One turn sends every row of this set to another row. A few are shown first. Where does it send the rows asked after them?
fovom:  11  -6   6 -12   0 -15  -6  -5  10  11  -2  -9  16  10  13  -6  -9   6  -1   6 -18  -1   1   9
bov:  -4  -2   1   3   6 -10  10  -6   4  27   3  -2   3 -15  -9  10  17 -10   2  -1 -12  -8  -1  -9
Mufu:   8  -6   6 -13   2 -19  -7  -4   6  11  -3  -7  14   6  11  -2  -9   2  -5   6 -17   0  -3  15
teg:   5  -8  10  -8  -1 -12   2   8  -2  18   7   0   8   7   5  -1 -20  -4   6  -2  -5   2 -19   1
nol:   6  -6  11 -16  16  -1  20   3  -6  11  -2   1   5   8   3  -7  -9  -5  -2   7   4   4  -6  -3
femu:  -4  -2  16 -16  11  -9 -15  10 -11   6   3 -10  -2  -4   4  -9   1 -17 -13  -5  -2  -1   1  -6
ket:   2   2  -5  -1  11  -1  -3  -2  -3  13   0 -26   0   7   9 -14  22 -10   2  13 -16  -1   3 -15
teror:  12 -14   5 -20  11 -15   4  -3   4   5 -10  -2   9   5  14  -8   3   4 -12  10  -3  -2  -2  11
tad:   0  -4  -8  -9   4 -12 -14   1   5  12   7 -26   2  -1   6  -9   3 -11   9  -4 -32  -4   2 -12
zelo:  -6  -9 -13 -17 -11 -12   4  -4  -3  13   5 -25   2  18   6 -21   7  -8   1  -5  -6   2  -8 -14
tezi:  -8  -3  -3 -19   3   2  -5  -2   1   0  -1 -21  -3   6   7 -11  -5  -9   4 -14 -20  -1   6 -10
Pubo:  -3 -15  -6 -16   5  -1  -5   6   0  -1  -7 -22  -6   2  16 -14   5  -6   6 -11  -1  -7  -6 -12
dofel:   6  -3  13  -6  13  -9  14   1   0  14   3 -12  12   9   5  -3 -15  -9  10   7  -1  10 -11   2
gadu:  -1 -10  -1  -3   1 -15  14  -1   4  27   3  -5   2 -19 -12   4  19  -8  -3  -6  -3  -4  -4  -8
siz:   2  -4  -4  -3  -4 -10  -7  -6  13   3  -6  -5 -13  -7   4  -4  11   2  -5 -15 -18   8 -18  -1
pagu:  -1  -7  -1 -13   2 -12   4  -7   1  23  17  -9 -10   3   0  11  -6  -3  -8   0   4  -3 -17 -21
Gabur:   5 -17   9 -17   6 -11  13   2   0  11   4  10   4  12   2  -4 -12   0  -4  -2   0  -1 -16  -8
muf:   0  -8  -3  -9   5 -17   8  -2   3  27   8  -6   2 -18 -13   2  10  -5 -15  -6 -16  -8   3 -16
beb:   0  -3 -18   1   4 -18  10  -4   6  15   1 -18  -5  -6 -10 -13   1  -2   7  -2 -12   9 -26  -2
vunip:   6 -15  -8 -10   3 -28  -4  -7  -8  10  11 -10  -2  12  -6 -19  15 -15   5  12  -4   3 -14  -9
Bulun:   0 -14 -15 -17  -9 -17  -6   5   2  16   8 -16  -3   4  -2 -19  12   0  -9  -7 -20  -4  -6 -20
kopag:   2  -2   4 -11   7  -9  -2  -1   2  20  14 -21  -9  -9   5  15 -13 -11   1  -4   3   0 -10 -11
sesep:  -5  -7   4 -13  15 -26  -2  -9  -5  14  14 -14  11  16   4 -11   8 -18  -3  11  -2  -6 -12 -17
mevet:   0   5 -18   0   2 -15   6  -8  10  15  -4 -21  -1  -7   1 -13   8   2   4   0 -15  11 -21   2
navuv:  -9  -1  -8  -4   2   2   0  -7  -2   9  -1 -21   1  21   8 -16   8   2   3   5 -10  -6 -11 -21
kolek:   1  -2  -6  -2   5  -4  12 -15  -3   7   3   5 -16  11  -2  -6  19 -15  -3   0 -13   8 -14  -7
zuba:   5  -6   5   7  10 -12   2   0   0  26   4 -14   1 -17   2   8  22 -14  -3   4  -6  -6  -2 -11
Pof:   2  -9   0   0   1  -5  -2   0   5   0  -5  -3 -18  -7  -7  -4   7  -1  -4 -15 -11   9 -21  -4
Mebu:  -7  -6  10 -10  12 -24  -3  -5   2  11   9 -20  12  12 -10 -13   3  -1 -12   6  -3   0 -14 -20
fubi:   5 -18  -4 -17   9  -4  -1   4   2   1  -4 -18  -9   0   6 -17  25  -3 -10  -3  -9  -2   2 -20
pevag:   0  -9   4   2   8 -10  10  -3   6  23  -1  -5   0 -18  -7  10  23  -9   0  -3  -3  -7  -3  -9
teku:   2   0 -16 -10  18  -7  14  -8  -2   7   0  -8 -11  -9   2  -8   3 -22  11  -4 -17   4  -7   3
veb:  12 -11   1 -20  -8 -16  -1  -1   2  15   0   0  11  10  11 -13  -4   6 -11   4 -10  -2   0   8
Gil:   1  -5  -1   2   9 -16  -1  -5   4  27   9  -7   4 -15  -3  10  11  -9  -3   0 -21 -14  -2 -16
sov:   1  -7   3 -21  15  -3   9  -5  -1  15   9 -10 -14  -7   2  10  -6  -7 -11  -3   6  -3  -5 -18
Nudak:   1  -1 -11  -9  -1  -8   8 -16   2   9  -1   6 -13   7   7 -10  22  -8  -9  -2 -16   6 -12  -5
Fusod:   4 -10  -6 -12  21 -10 -13   8  -9   0  -5  -6 -10 -12  -1 -16   2  -6   6   7  -8  -8  -6  -5
Fogu:   9   0   4  -8   9 -13   2  -5   2  13  -8  -9  15  10  12  -8   1   3  -7  19  -8   1  -3  13
Sabi:  15 -16   4 -20   6 -14   5  -3   6   7  -7  -4  11   9  17 -12   4   5  -9   9  -2  -3   2   6
Nuve:   1   2   2 -11  13  -7  13 -10   0  23  14 -23  -5   1   0   8  -3 -10  -4   8   7   4  -8 -16
Ver:  -3  -7  -2  -5   4 -16  12  -5   7  26   5  -3   3 -19 -12   8  13 -10   0  -9 -13  -6   1  -8
nozi:   6 -13   4  -6   7 -16  12  -1   3  23   4 -15   2 -17  -8   1  23 -10 -14  -2  -2   0   3 -14
tume:   3   2 -18 -15  17  -9  14 -12   5   6  -7 -10  -8  -9  11 -10  12 -14   4  -3 -17   5  -5   4
bikub:   4  -4   5 -16   6 -11 -15   4  -9   0   4  -9 -10  -6 -10 -14  -1 -15   0  -4 -16   8   5   1
sev:  -7  -1   2 -19  21 -14 -12  12  -8  10   1 -13   3 -11   3 -12 -10 -10  -5  -1  -6 -12  -5  -8
kosa:  -1  -2  -1  -2  13 -17  -4 -11  -1   5   5 -13   1  12 -19 -18   7   2   1  16 -16   3 -10 -15
sife:   9 -11   0 -19  -4 -22   0  -2   2  14  -1   2  11  11   9 -10  -2   5 -15   7  -9  -2  -7  11
biva:  12  -2   3  -9   7  -8   2  -2   2  13  -8 -10  14   8  16 -12   0   7  -3  17  -7  -2   1   9

muf -> Gil
kolek -> Pof
Now find these:
Mebu -> sev
teg -> dofel
fovom -> biva
Nuve -> sov
zelo -> tezi
teror -> sife
Ver -> bov
fubi -> Bulun
mevet -> tume
bikub -> kosa

